In the rows, 128 means zero.
A single turn carries every row of the set below to another of its rows. Some are shown first; where does it send the rows asked next?
k213: [160 104 147 128 113 145 122 110 119 148 104 129 130 125 155 161 120 108
 117 154 123 157]
k486: [145 125 135 128 106 127 164 157 132 144 111 159 126 135 122 170 126 117
 124 132  86 135]
k946: [152 119 151 127 149 120 122 150 150 115 135 132 158 123 111 154 104 141
  98 147 141 132]
k85: [167 121 117 124 143 127 162 132 136 118  96 128 157 135 150 167 149 136
 120 145 138 108]
k879: [155  92  96 139 127 156 163 105 123  97 133 130 165 128 137 135 111 134
 140 122 139 128]
k59: [139 129 160 133 133 102 130 116 148 134 122 137 157 156  98 139 150 142
 141  77 124 145]
k665: [162 112 133 126 142 131 129  95 153 115 127 107 148 132 140 141 120 178
 147 155 145 132]
k919: [127 145 139 136 125 100 122  87 126 111 101 142 127  93 138 138 118 158
 120 121 101 143]
k721: [139 116 151 128 152 151 115 136 110 130 137 125 158 122 140 164 109 108
 165 123 148 136]
k108: [154 115 150 119 126 132 150 154 136 142  96 149 150 154 169 155 128 135
 139 133 112 167]
k341: [165 129 164 116 147 158 177 137 126 142 120 135 125 134 119 156 133 155
 142 127  95 141]
k249: [138 136 109 126 128 145 130 135 136 127 133 149 152 115 136 128 120 161
 172 167 108 118]
k434: [134  94 121 175 127 129 157  93 121 110 143 135 143 134 141 148 165 129
 129 145 136 136]
k530: [163 101 160  99 110 133 166 140 126 136 108 130 111 140 157 142 128 145
 119 142 113 122]
k95: [124 115 135 178 147 113 132 141 103 109 149 158 143 122 144 159 125 139
 139 107 133 124]
k961: [155  95 118 132 117 122 148 141 143 111 159 137 131 164 142 112 143 120
 122 148 135 139]
k849: [137  99 131 122  94 170 151 114 142 121 109 119  96 136 132 164 113 126
 131 140 127 138]
k635: [163 139 142 145 137 128 142 128 127 137 147 125  97 160 125 128 109 120
 157 156 132 143]
k269: [152 124 157 138 142 137 157 120 125 127 102 126 157 179 116 152 123 152
 157 110 104 162]
k105: [149  95 136 141 120 162 159 120 132 136 107 147 116 148 128 156 125 129
 175  88 105 151]
k287: [119 118 136 106  97 114 115 102 150 126 117 118 141 122 127 139 132 119
  97 150 127 146]
k135: [155 121 167 156 119 154 135  89 145 114  98 143 126 106 122 117 107 144
 153 124 109 112]
k79: [164 102 128 120 109 147 120 103 111 101  97 148 148 107 148 145 133 161
 114 118 139 134]
k897: [147 116 158 140 148  89 145 115 133  96 126 123 106 128 115 124 134 126
 145 161 115 104]
k349: [117 133 117 135 119  96 165 122 153 118 115 153 128 151 113 151 146 146
 146  97  92 143]
k651: [105 115 154 113 148 105 133 139 140 104 103 133 165 136 150 131 116 112
 167 132 105 135]
k275: [157 124 119 141 153  91 164 139 140 101 127 141 133 141 130 138 121  97
 118 127 134 119]
k921: [156 110 155 133 155 161 154 147 150 103 128 113 139 164 137 151 128 115
 122 109 122 121]
k90: [137 154 146 123 147 125 134 139 130 135 157 120 142 149 131 139 123 111
 153  97  88 122]
k379: [112 128 141 124 117 123 119  77 147 129 134 104 137 132 121 145 148 139
 144 103 144 147]
k220: [124  91 120 116 121 117 143 127 106  87 140 124 145 145 140 116 125 138
 174 122 138 111]
k86: [136 127 137 116 155 155 150 135 149 137 120 159 148 131  98 133 138 144
 150  88 104 146]
k393: [134 168 147 109 104 114 137 135 134 106 126 147 134 133 135 116 121 133
 167 137  97 111]
k746: [127 127 148 115 132 124 118  98 147 123 117 121 124 121 134 102 101 131
 166  90 100 138]
k343: [116  89 143 159 107 118 149 114 139 111  99 166 162 111 115 119 150 140
 136 124 129 127]
k573: [100 135 107 139 156 133 126  89 142 129 114 144 138 137 107 141 135 130
 146  91 117 139]
k424: [137 131 131 161 118 126 148 123 146 118 134 170 160  87 152 148 137 159
 119 117 116 127]
k836: [127 142 170 134 114 129 131 160 137 128 125 160 111 133 119 115 102 144
 156 125 132 148]
k355: [102 111 115 132 114 112 109  93 134 112 112 144 122 144 137 134 129 123
 102 101 129 123]
k4: [143 103 124 139 100 137 129  78 135 110 128 131 105 147  96 146 132 138
 132  91 125 137]
k959: [164 112 151 126 123  95 105 111 137 117 140 156 159 127 156 129 154 166
 145 121 116 129]
k506: [140 105 177 153 146 116 112  87 113  92 117 130 145 141 135 137 124 135
 149 128  88 142]
k436: [153 113 172 138 130 151 109 136 132 102 157 154 107 108 141 131 142 149
 144 138 123 130]
k640: [149 133 159 134 133 148 132 126 118  86 148 131  99 149 151 139 118 110
 156 106 139 136]
k182: [111 139 152 157 110 141 143 109 106 128 105 148 144 114 106 133 117 152
 176 133 123 137]
k26: [139 110 132 123 100 116 132  96 104 132 115 123 108 142 166 152 129 129
 111 135 126 110]
k326: [139  92 133 170 156 135 135 129 150 112  99 151 141 125 110 123  89 140
 138 139 122 119]
k948: [134 131 111 117  89 102 138 120 153 139 126 146 107 122 129 161 150 131
 122 125 132 121]

k436 turns into k249
k287 turns into k213
And these:
k948 turns into k849
k79 turns into k85
k721 turns into k651
k343 turns into k434
k393 turns into k135
k86 turns into k573

